In the data rows, zero lies at 4.5, halfway between 4 and 5.
Here are some points, one per row:
[5 4 7 5 5 6 4 5 7 2 4 5 2 6 5 1 6 3 6 5 5 3 3 5 4 7 6 3 4 6 5 3]
[4 6 7 5 5 3 5 6 5 5 4 5 4 5 5 4 5 9 3 7 6 5 4 4 4 5 5 1 4 7 5 4]
[3 5 1 3 3 0 3 5 5 3 6 5 3 4 6 6 2 5 4 5 0 6 6 5 9 1 6 7 4 5 5 4]
[5 5 3 3 7 7 6 4 5 4 5 4 4 3 8 5 3 6 6 3 4 5 1 4 1 6 8 6 3 6 4 6]
[4 5 6 5 6 4 6 6 6 5 3 4 3 1 6 6 4 4 4 7 6 4 5 4 3 4 7 4 4 6 4 4]
[1 4 4 4 8 3 5 7 3 3 4 6 3 6 3 4 3 5 3 3 4 5 5 3 8 5 3 2 4 6 7 2]
[4 3 2 6 6 7 3 6 5 3 2 8 4 3 5 4 2 4 5 2 8 7 4 3 5 3 7 5 4 3 4 7]
[4 3 4 3 4 6 6 4 1 3 6 3 5 7 3 4 4 4 5 6 5 3 5 5 5 3 4 3 2 3 5 4]
[4 2 5 4 7 3 3 5 5 3 4 3 0 3 3 6 3 3 5 3 2 5 3 7 6 6 4 4 4 0 3 6]
[7 5 4 5 4 3 3 4 5 4 7 4 7 6 5 7 0 3 5 4 7 4 6 3 6 5 3 3 5 5 6 3]
[5 9 4 6 4 6 3 4 5 3 3 4 8 5 9 6 3 4 3 5 1 6 3 5 2 8 3 3 6 5 2 5]
[2 3 0 7 2 0 4 2 7 6 5 7 3 4 3 6 4 2 1 5 1 6 8 6 5 4 4 4 5 6 2 4]
[6 1 2 3 8 5 5 8 2 7 7 9 7 1 2 1 6 5 6 4 5 2 6 6 2 5 4 5 4 2 8 2]
[3 5 7 4 6 5 3 4 3 7 3 5 5 7 1 5 6 8 4 5 4 5 5 4 4 4 6 8 5 7 9 7]
[3 5 3 2 3 4 8 6 4 6 3 3 2 5 6 4 5 4 3 5 9 4 3 6 6 4 5 3 7 5 5 2]
[6 4 0 4 5 3 5 2 1 4 3 5 4 5 2 5 3 6 6 3 7 6 4 4 5 6 3 1 5 4 6 3]
[4 2 4 9 6 4 4 3 3 5 6 5 5 6 5 4 7 3 6 3 6 6 2 5 7 4 0 6 9 5 6 2]
[4 3 4 4 9 2 3 5 3 8 3 6 3 6 3 4 5 3 9 4 6 3 5 3 1 1 6 5 7 3 4 2]
[5 5 5 3 4 4 6 6 4 6 4 6 7 5 7 6 2 4 7 6 1 4 3 6 2 6 5 3 4 4 3 6]
[5 8 6 4 4 7 6 4 4 4 6 8 3 4 9 4 5 3 4 5 3 6 5 6 5 3 7 5 8 4 3 5]
[3 4 5 5 5 4 3 4 6 5 2 4 6 4 4 4 5 5 6 5 5 0 4 2 3 1 3 3 2 7 4 6]
[3 2 8 6 2 6 7 5 3 4 6 3 8 3 6 2 3 6 3 4 2 7 7 4 4 4 7 6 4 4 1 5]
[4 4 5 2 3 6 3 4 6 1 6 4 6 5 3 4 2 6 4 4 6 3 5 8 8 2 5 2 8 6 8 6]
[2 6 9 6 5 7 5 4 3 6 5 4 5 3 7 4 1 9 4 7 4 5 4 7 3 5 4 5 4 4 6 5]
[3 6 5 4 5 6 9 3 4 5 2 5 5 5 7 3 6 3 5 7 6 3 4 3 4 6 5 4 4 4 4 5]
[5 6 0 7 5 5 8 3 2 1 4 6 4 5 3 6 7 5 5 5 8 7 7 6 8 4 1 4 2 3 4 5]
[3 3 2 7 4 3 5 5 8 6 5 6 3 7 2 1 5 5 5 4 2 7 6 3 7 6 3 3 4 4 3 6]
[7 5 7 4 4 4 7 3 3 7 2 3 2 7 4 5 6 4 6 3 3 4 6 4 3 8 8 5 5 4 6 6]
[6 5 6 5 7 2 2 4 4 6 4 5 7 6 5 4 9 2 6 6 5 7 4 3 3 2 6 5 2 1 8 2]
[7 1 3 5 3 5 3 4 2 7 6 5 3 7 3 2 8 5 8 3 5 4 5 5 0 5 5 3 5 4 5 2]
[4 7 2 4 5 3 5 8 7 5 0 6 6 4 4 4 6 4 8 9 6 5 4 5 6 3 4 6 5 6 7 2]
[4 5 3 5 3 5 4 7 2 3 5 1 5 4 4 4 4 4 5 3 6 5 4 4 7 5 4 5 6 8 3 4]
[5 6 6 6 3 6 3 5 2 3 6 7 5 3 1 5 6 4 5 4 4 4 4 3 2 4 3 3 6 3 7 1]
[6 7 4 3 7 7 4 3 3 4 2 5 4 6 4 6 6 4 6 7 5 4 5 6 6 5 5 5 3 5 5 7]
[4 5 3 4 3 5 5 5 6 2 6 5 6 7 4 7 4 5 3 5 6 2 4 5 2 2 3 7 6 6 5 5]
[5 5 6 6 2 4 5 5 5 2 7 5 5 3 2 5 4 3 3 3 9 6 1 5 4 4 7 3 5 5 7 4]
[7 1 5 8 4 6 5 4 2 7 5 5 3 4 6 3 2 4 2 5 0 4 5 7 7 4 5 8 3 5 2 6]
[5 5 5 5 6 6 5 4 6 2 5 5 5 4 5 3 5 8 5 2 4 3 1 6 5 3 2 7 2 5 5 6]
[4 4 6 6 5 5 4 7 3 3 6 3 4 6 4 5 5 2 4 7 5 4 4 1 7 3 3 3 8 4 5 6]
[4 3 4 8 5 3 5 4 4 3 5 5 5 2 3 8 6 4 7 0 3 6 2 0 5 5 6 4 4 5 7 2]
[1 1 5 7 4 7 5 1 3 4 6 0 7 2 5 4 5 4 2 7 0 3 4 4 4 3 7 6 5 2 0 3]
[6 1 2 6 2 3 5 4 9 7 6 5 3 1 4 7 5 6 7 5 4 4 5 3 7 3 6 6 4 6 6 3]
[5 8 5 7 7 2 4 1 3 3 5 6 6 3 2 5 4 5 1 4 9 3 6 5 5 5 2 3 6 5 5 7]
[6 1 4 4 5 8 1 5 4 4 5 4 4 3 6 3 2 2 5 6 5 5 2 5 4 4 3 3 5 5 6 3]
[6 4 8 4 6 4 2 5 4 6 4 2 5 5 3 4 5 6 3 4 3 6 4 7 2 7 4 8 4 6 3 2]
[2 5 2 6 2 3 5 5 5 3 6 3 7 5 4 5 2 5 5 3 6 4 3 5 5 7 6 2 4 4 5 5]
[9 4 6 5 5 3 6 7 4 1 6 3 4 3 5 7 5 3 1 4 5 3 4 3 7 7 4 3 5 4 3 5]
[5 6 5 2 1 4 5 8 5 7 3 3 5 5 7 7 3 3 4 4 5 3 5 6 6 6 4 4 4 5 2 4]
[5 4 3 5 1 5 5 1 4 7 6 5 1 2 6 7 3 3 3 6 4 3 5 5 5 2 2 5 6 6 2 5]
[2 6 2 3 1 2 6 2 6 5 6 5 3 4 2 9 3 4 6 2 1 4 6 3 5 4 4 2 3 3 3 4]
[1 6 3 7 3 5 5 6 4 3 6 4 5 6 2 6 2 0 3 4 7 5 3 2 4 4 2 6 3 7 5 5]
[6 2 4 5 7 4 1 7 4 8 8 4 9 6 4 2 6 6 6 4 5 4 6 4 4 4 5 5 5 4 5 4]
[5 6 3 3 4 6 4 4 5 5 7 1 2 4 6 5 6 4 2 5 4 4 8 3 5 6 5 3 6 2 2 3]
[4 4 4 1 2 4 6 5 3 2 7 6 3 3 3 4 3 3 2 6 7 3 1 2 7 5 2 6 7 3 7 6]
[2 6 3 7 4 4 5 5 6 5 7 1 5 8 7 4 1 5 0 0 9 3 6 4 6 5 5 3 5 3 7 6]
[3 1 7 2 6 4 3 3 2 5 6 5 5 4 4 3 6 5 4 5 8 6 2 3 3 4 5 6 0 4 5 3]
[4 5 8 7 9 6 4 3 5 6 5 4 3 4 6 4 4 6 7 6 4 3 7 7 6 7 7 7 4 5 3 4]
[5 3 3 4 4 3 6 2 5 2 2 5 3 6 3 4 1 1 7 2 5 5 7 4 5 5 1 6 7 4 8 2]
[2 3 6 4 5 6 5 6 3 1 4 5 5 4 7 6 7 4 4 5 0 3 7 8 2 2 6 5 5 5 2 4]
[9 7 5 5 4 2 5 6 7 2 2 3 5 4 3 1 3 6 2 7 4 2 5 4 4 5 4 4 4 5 3 3]
[5 2 7 5 5 3 5 6 4 7 3 7 5 3 4 7 8 6 8 4 2 6 7 4 3 6 4 5 5 4 4 6]
[5 5 6 4 4 1 5 5 7 4 4 2 3 5 8 5 5 3 1 7 4 5 6 5 2 2 5 3 3 6 0 4]
[6 0 5 3 4 8 6 5 6 5 3 5 6 4 4 4 3 5 4 4 7 5 5 6 5 5 4 4 6 4 0 6]
[7 8 5 4 4 5 4 4 3 9 1 6 6 6 0 4 6 4 4 5 3 2 2 5 3 4 5 6 3 5 8 7]
[7 6 4 5 5 7 6 7 5 4 1 1 6 3 2 4 7 5 7 7 5 6 4 2 4 4 2 5 3 4 3 5]
[5 7 6 3 5 7 5 3 5 7 4 5 7 5 3 0 7 4 5 1 4 6 3 5 4 3 5 4 7 6 4 6]
[4 5 4 4 7 4 7 6 6 5 6 0 6 6 1 7 4 3 5 3 7 6 3 8 5 3 3 3 6 5 5 4]
[2 5 1 4 2 5 3 2 6 7 4 3 3 3 2 5 4 4 4 4 3 7 5 6 4 6 5 7 3 1 3 3]
[7 7 6 5 6 8 5 3 6 4 4 4 6 6 6 4 5 2 6 5 4 3 2 4 4 5 8 4 2 5 5 3]
[8 5 2 6 6 3 5 3 6 6 3 7 3 6 6 7 4 6 2 7 2 7 5 6 6 3 6 5 3 3 4 5]
[5 6 4 3 4 2 6 2 7 4 6 6 7 4 3 4 5 4 8 3 3 4 6 5 7 5 2 7 3 3 3 5]
[3 4 3 4 4 7 4 8 7 3 5 4 6 5 6 6 3 4 2 6 7 4 5 3 5 7 4 9 8 2 8 5]
[5 4 1 5 4 1 4 4 5 3 6 4 2 3 5 4 7 4 6 7 4 6 4 6 4 8 6 4 7 8 5 7]
[6 5 4 5 6 2 5 2 5 4 4 5 3 5 3 6 4 3 4 8 4 5 2 6 8 6 5 4 3 5 4 4]
[4 3 6 2 3 4 2 5 2 5 0 4 6 2 7 1 6 5 3 5 7 1 6 6 6 6 7 6 6 3 2 3]
[4 5 4 5 3 2 5 3 9 4 5 7 4 5 3 7 4 2 2 6 1 9 6 4 3 6 5 2 7 5 2 4]
[2 4 3 5 4 1 4 6 4 3 9 5 3 5 5 5 3 5 1 4 6 5 2 3 3 5 2 4 5 5 5 7]
[5 5 3 2 6 4 4 6 3 5 5 4 6 4 6 1 6 7 6 4 3 4 4 4 3 4 4 4 5 6 5 4]
[4 7 5 5 5 5 2 5 4 6 5 5 3 4 8 4 6 4 4 5 5 3 4 6 6 8 3 4 2 7 4 7]
[4 8 4 2 5 7 3 5 5 3 2 4 7 6 6 8 4 7 3 6 3 7 7 2 6 4 8 3 5 7 0 6]
[6 2 5 6 6 5 6 5 3 6 0 3 4 3 4 3 5 5 4 2 3 3 6 4 2 2 4 3 4 5 8 4]
[2 7 6 5 5 6 2 7 6 6 4 5 5 4 3 6 6 2 7 4 6 4 7 6 6 5 5 4 3 5 4 5]
[6 5 6 6 3 6 5 3 1 7 4 4 3 5 6 1 5 5 6 6 4 5 6 5 4 4 9 6 5 7 2 5]
[5 4 5 4 3 5 5 4 6 1 6 7 6 4 5 6 1 6 5 7 7 4 6 3 4 4 5 4 4 5 4 7]
[0 5 3 2 0 2 4 0 6 4 5 7 4 4 5 7 4 2 3 4 2 6 6 4 8 6 4 2 4 4 3 4]
[5 5 7 5 5 3 7 6 2 2 6 3 6 6 4 4 2 6 5 5 4 2 5 5 1 5 5 5 4 2 2 7]
[5 3 4 0 4 4 4 3 4 2 4 5 4 5 3 6 4 3 5 3 5 7 5 3 6 4 1 2 5 2 7 5]
[7 5 6 2 6 5 4 6 5 7 5 4 4 6 7 4 4 6 4 4 3 5 4 3 4 3 2 7 3 2 2 4]
[6 2 5 6 4 8 3 6 4 8 3 7 1 5 2 5 9 6 5 2 3 4 5 4 0 7 4 7 2 3 9 3]
[5 7 4 3 3 4 5 4 3 4 7 5 5 3 2 6 3 5 2 4 7 3 5 6 6 6 6 5 6 4 5 8]
Along one direction, these points spread out more than along any other. Take the direction at right angles to it along which they spread out most. Then take the direction at right angles to both along which they spread out most. Go by this last direction. For each point below, how far along it does it lie, from 0 to 99? 50 is the average, and the first point above lies past it. One standard deviation of the points above along it is 16.
[4 9 5 5 4 5 3 6 9 8 4 2 2 1 4 2 6 5 9 7 5 7 6 6 6 3 4 5 4 4 5 4] 39
[7 4 5 5 3 3 6 5 5 3 2 5 5 6 6 5 4 4 5 5 2 4 4 6 5 4 4 4 5 3 6 5] 46
[3 2 5 4 6 6 8 5 4 5 6 5 7 6 1 4 7 6 6 3 5 4 4 3 3 4 5 5 4 3 7 1] 46
[2 3 4 5 6 3 4 2 5 4 3 3 7 3 7 5 8 6 3 4 6 5 5 4 3 5 2 5 6 3 7 4] 50
[5 3 7 3 5 5 2 8 2 8 4 4 3 6 3 3 6 4 4 2 4 4 0 1 5 3 5 4 5 6 4 4] 54
[6 3 3 6 3 4 4 4 6 2 6 4 5 5 4 6 6 4 3 2 6 6 4 7 3 4 3 3 4 4 8 7] 52
[3 7 5 3 4 5 1 5 3 2 2 3 5 5 3 1 3 5 6 2 4 6 5 6 3 4 6 5 2 3 3 6] 57
[5 2 5 5 3 4 3 6 7 4 1 4 4 8 4 5 6 7 6 7 6 2 4 3 7 6 5 2 6 4 4 7] 57
[5 3 4 4 5 5 4 3 2 3 4 5 7 4 6 6 3 6 3 2 5 8 3 6 5 5 4 5 4 6 8 3] 56
[5 2 7 5 3 7 7 1 5 5 4 4 6 6 7 0 3 4 3 7 0 5 8 4 5 1 6 4 4 5 3 4] 44
[3 7 6 5 4 6 3 3 4 3 7 4 2 5 7 4 5 9 5 3 3 2 3 4 4 4 4 4 6 3 3 3] 59
[5 5 7 5 6 5 6 6 6 4 3 9 5 4 5 3 2 6 3 4 5 4 5 4 4 5 5 5 3 4 1 4] 58
[3 4 1 2 7 3 4 4 3 7 6 4 4 5 6 6 5 1 3 3 4 3 5 3 3 4 3 4 3 5 6 3] 38
[5 4 8 2 5 5 5 5 5 3 3 3 1 5 5 2 4 4 9 6 6 5 6 4 3 6 3 8 3 9 4 7] 60
